In the rows, zero is written as 100.
One turn moves each row of this set onto another row. After a few examples, where does it send each row asked below?
fuve: 90	80	94	99	98	90	97	106	112	90	100	112	113	105	90	93	91	95	85	96	101	111	110	103	104	99	107	106	100	121	100	107	102	88	94	98	106	101	91	107	102	91	106	81	107	98	102	95	93	70	86	93
dezov: 111	104	119	109	96	78	95	111	110	110	81	96	112	103	112	104	120	100	96	103	84	116	103	99	110	108	102	106	85	92	103	85	99	112	93	111	93	83	104	109	92	91	110	87	104	94	107	85	100	98	92	105
koso: 95	100	98	103	118	97	98	79	71	93	80	100	111	120	83	94	111	96	99	101	87	116	94	103	107	112	107	89	99	97	107	106	112	99	96	101	116	98	96	122	97	101	95	87	102	101	96	86	121	72	96	73
Miki: 103	74	122	108	107	96	114	91	83	94	93	109	105	101	101	98	111	88	92	107	121	106	87	85	111	124	109	104	86	93	102	101	105	93	97	95	101	94	96	99	83	118	97	110	96	102	94	78	93	90	95	86
Suni: 98	101	85	111	110	92	106	93	109	106	64	111	99	100	86	86	108	95	66	97	86	118	103	101	115	107	113	104	82	101	105	105	105	107	87	100	103	105	97	96	94	110	107	69	97	97	100	90	105	98	96	83
vemo: 113	99	123	101	117	96	104	92	111	97	89	72	105	106	90	90	119	96	82	105	81	114	93	105	107	110	108	123	94	96	101	93	113	101	96	95	89	99	101	82	99	99	100	69	105	105	94	82	103	72	99	98
luv: 103	83	131	103	112	92	106	89	78	92	94	109	106	114	88	99	111	97	86	110	120	111	85	99	108	109	104	107	82	105	101	100	98	85	90	97	95	97	100	100	96	111	98	111	99	102	94	82	101	110	92	88
Foli: 111	109	118	102	108	94	101	98	99	92	96	94	122	110	85	82	95	98	100	109	114	118	96	106	102	97	97	92	94	100	113	86	109	106	90	96	108	101	100	118	107	105	95	93	100	103	97	65	83	114	82	81
Muf: 104	113	106	108	105	94	95	88	76	102	93	107	120	121	86	103	112	103	103	96	86	110	93	107	112	104	101	96	93	99	104	110	110	81	90	107	106	96	101	119	93	99	96	97	97	95	102	82	114	77	88	72
Keb: 108	98	101	115	99	97	87	101	108	89	94	99	113	105	87	113	124	97	126	104	110	96	96	106	106	113	89	121	99	109	107	100	100	101	95	106	108	102	107	116	98	88	95	101	96	107	92	71	104	88	94	91
vogi: 105	95	92	112	99	100	95	99	98	84	96	100	115	113	87	103	130	90	112	103	119	105	93	107	97	110	88	108	96	116	110	100	89	117	90	101	115	98	99	111	100	87	100	97	98	106	93	88	100	79	102	86
gova: 104	93	99	115	111	98	125	91	95	94	94	75	87	93	83	82	133	88	103	105	108	114	103	93	107	117	111	99	96	91	107	96	95	99	96	104	97	103	97	95	102	98	94	102	99	99	89	82	100	98	110	100
resud: 90	98	82	103	104	95	99	98	109	99	70	113	105	99	87	98	111	91	57	102	83	115	100	102	112	107	107	109	84	99	108	101	101	105	91	102	98	104	102	96	92	104	100	73	98	100	97	85	108	99	97	85
bunin: 97	106	118	100	113	98	98	91	116	99	99	78	110	117	86	96	112	95	83	112	88	110	90	108	108	104	103	118	93	104	101	98	110	94	90	93	85	102	113	73	93	106	95	77	100	88	97	89	98	74	100	101
Duf: 105	99	106	112	97	101	106	102	104	89	99	95	121	104	100	85	101	89	100	104	119	115	99	94	108	110	102	83	100	94	117	91	109	122	94	91	112	101	99	113	94	109	95	90	96	101	96	75	77	90	90	75
senap: 105	107	87	113	110	91	107	94	112	114	70	113	102	95	87	92	106	99	73	97	84	114	103	99	118	106	114	112	82	97	102	103	109	96	84	103	101	104	103	95	89	112	104	70	94	90	104	79	101	99	88	88
Pafil: 91	102	107	100	97	105	97	100	111	90	99	94	119	109	94	95	95	91	101	114	119	118	97	101	115	107	98	89	108	98	114	87	107	108	99	94	102	108	117	114	95	106	85	90	94	91	92	71	88	105	92	81
zoz: 108	93	114	106	107	101	106	89	119	92	94	79	107	108	98	85	110	93	84	104	86	107	91	98	106	113	107	114	88	95	106	99	110	104	95	93	90	99	95	71	91	109	99	79	100	99	94	85	95	63	101	96
taz: 116	99	88	105	115	100	99	87	96	89	92	94	105	116	81	89	122	93	113	106	121	122	89	111	98	103	97	109	97	118	106	90	89	110	88	100	122	96	97	114	106	89	103	87	101	95	94	81	108	89	96	93
sori: 89	82	120	103	111	101	106	91	82	97	94	107	102	112	91	106	116	91	86	114	129	120	86	97	120	113	109	101	98	106	99	99	97	91	94	92	94	102	118	99	88	112	94	99	96	87	93	93	105	101	98	90
tek: 97	106	86	107	104	88	104	101	112	115	75	115	112	94	89	101	106	92	72	99	83	106	104	98	112	110	109	113	79	94	105	106	114	96	85	105	101	102	103	97	82	112	100	78	95	95	105	80	94	94	93	87
puno: 91	85	101	101	116	86	97	100	102	93	95	109	106	104	76	92	92	98	89	100	99	113	114	106	103	94	110	108	105	122	99	104	105	91	89	96	109	101	95	108	111	92	106	70	109	97	101	90	97	80	80	100
fufal: 91	105	93	102	106	99	91	87	73	95	94	104	119	118	89	108	114	94	95	103	89	115	92	104	111	109	102	93	102	96	108	107	109	90	96	100	110	96	108	118	90	96	91	92	100	92	99	85	120	68	93	75
vupus: 110	97	101	112	111	91	94	91	112	100	83	90	108	109	87	100	108	99	137	105	115	100	96	102	105	116	99	117	91	110	102	105	114	101	93	104	121	101	99	122	94	101	99	96	97	102	96	74	99	90	97	93
diduv: 93	94	105	115	120	90	109	95	88	92	93	70	91	95	75	95	133	86	95	113	107	109	107	98	101	114	113	103	95	94	112	103	101	106	96	98	101	104	110	100	105	95	96	102	106	105	92	88	106	101	104	106
Duso: 100	81	130	106	121	90	113	92	75	106	82	98	101	105	87	100	119	91	92	108	127	121	90	95	116	119	116	102	93	104	94	101	108	100	92	91	105	99	107	112	90	113	104	89	100	101	96	95	100	98	100	86
gop: 97	102	124	105	104	93	99	105	103	94	85	87	120	109	89	90	102	95	103	105	118	118	102	105	108	110	102	86	99	103	108	96	115	119	93	94	110	108	105	127	101	104	99	85	98	112	94	84	84	105	97	73
luf: 86	81	94	102	113	93	107	100	107	98	93	111	102	96	78	95	94	95	101	100	98	110	116	98	110	104	110	110	117	113	98	99	108	91	93	99	105	102	97	106	103	96	96	62	102	91	96	84	92	74	86	98
Niziz: 91	98	106	105	112	90	102	90	115	104	72	99	97	114	96	91	104	98	106	115	87	117	102	99	113	107	102	97	95	95	106	81	95	116	91	110	91	87	105	95	99	105	97	79	97	75	96	84	103	110	99	111
Sirul: 90	99	103	113	110	85	98	100	96	96	102	69	100	99	84	103	124	86	93	115	114	107	103	98	101	112	113	103	86	100	110	111	108	95	96	96	103	105	117	101	95	97	99	115	108	98	101	93	102	99	100	108
Zaroz: 103	101	98	110	113	104	100	75	81	93	81	104	103	116	87	91	107	104	108	98	85	115	94	100	119	110	106	93	104	93	105	104	110	88	99	105	106	100	96	116	99	102	91	86	95	93	93	74	124	76	90	74
nera: 100	105	100	114	102	101	103	82	85	99	87	107	113	119	92	94	107	103	113	93	88	107	93	99	117	112	104	89	96	96	105	112	112	86	93	106	107	99	95	114	90	108	94	96	91	92	98	83	111	69	94	69
Lag: 96	81	103	98	106	88	114	104	109	102	90	110	108	96	81	90	95	98	103	93	93	107	116	100	106	106	107	112	105	112	92	101	110	87	91	105	105	99	83	112	103	94	100	69	101	105	98	85	86	75	94	91
nov: 97	100	122	98	116	93	103	94	112	104	89	70	112	112	86	93	116	91	85	109	88	111	94	107	103	112	108	115	90	103	99	102	118	106	90	92	93	101	106	83	91	105	101	70	102	102	97	98	94	68	110	95
Kesa: 100	95	101	108	99	84	91	105	106	95	87	100	113	105	115	102	114	88	85	110	88	113	100	94	100	109	102	98	84	90	115	86	94	125	95	101	99	79	102	99	90	96	105	91	108	89	105	86	100	89	91	109
Ruso: 114	79	127	108	117	95	113	92	78	100	90	103	97	94	96	102	120	94	92	106	118	118	89	90	121	121	115	113	98	91	98	91	106	90	99	94	99	96	106	106	90	109	96	93	99	100	94	70	104	98	88	92
vufe: 95	101	115	109	100	83	106	102	119	116	69	95	107	109	106	97	112	99	112	105	89	115	105	97	115	115	104	97	87	96	99	91	104	115	88	112	93	87	102	105	88	104	104	82	95	86	102	96	93	99	108	102
varav: 106	103	102	112	101	87	105	98	106	102	106	71	101	102	93	93	118	93	97	109	115	114	97	97	107	107	114	106	79	100	105	106	104	78	95	103	101	104	109	100	92	100	100	121	104	91	104	86	101	102	98	106
kuza: 113	99	102	112	101	93	125	93	104	102	98	73	94	99	91	79	122	93	105	102	112	116	98	95	108	112	112	101	80	97	103	100	99	84	93	108	100	102	93	97	96	101	99	115	98	95	97	84	96	100	107	99
teniz: 111	94	82	108	114	102	99	82	111	96	89	91	102	111	88	91	109	93	129	109	122	117	89	101	109	112	103	110	100	112	104	94	102	104	93	100	125	99	103	114	93	101	96	87	97	85	97	75	104	84	97	97
vita: 94	94	106	105	116	82	96	90	102	95	75	98	105	115	96	88	105	92	90	115	88	113	101	99	94	103	101	94	81	97	113	85	94	127	88	103	102	80	94	97	103	102	105	87	107	89	101	88	100	104	94	112
kefig: 108	103	124	104	113	94	102	87	114	97	94	79	110	118	87	83	106	99	84	106	85	106	91	107	100	102	103	115	79	105	103	101	110	96	87	96	89	100	94	74	98	109	103	84	102	99	99	87	94	77	98	96
kates: 95	104	89	100	104	87	99	102	106	107	72	114	112	97	85	103	109	92	61	102	79	107	103	104	104	107	104	115	78	97	106	104	109	99	87	105	100	101	102	100	90	104	100	79	99	106	102	81	101	101	95	85
metin: 114	105	117	110	101	102	98	106	102	87	96	92	113	99	94	91	110	98	99	104	113	123	101	103	119	105	101	95	112	94	113	82	105	113	100	94	102	106	112	120	105	97	94	81	98	102	92	64	93	105	80	80
voza: 101	83	101	96	95	91	105	107	113	94	98	113	111	98	90	94	96	101	92	94	93	111	110	103	109	100	103	116	104	114	95	98	102	75	96	107	99	101	88	109	103	87	100	79	103	101	98	81	95	77	86	94

kuza goes to -> varav
zoz goes to -> kefig
And these:
luf goes to -> Lag
Miki goes to -> luv
Pafil goes to -> gop
fufal goes to -> koso
vogi goes to -> taz
senap goes to -> tek
vufe goes to -> dezov

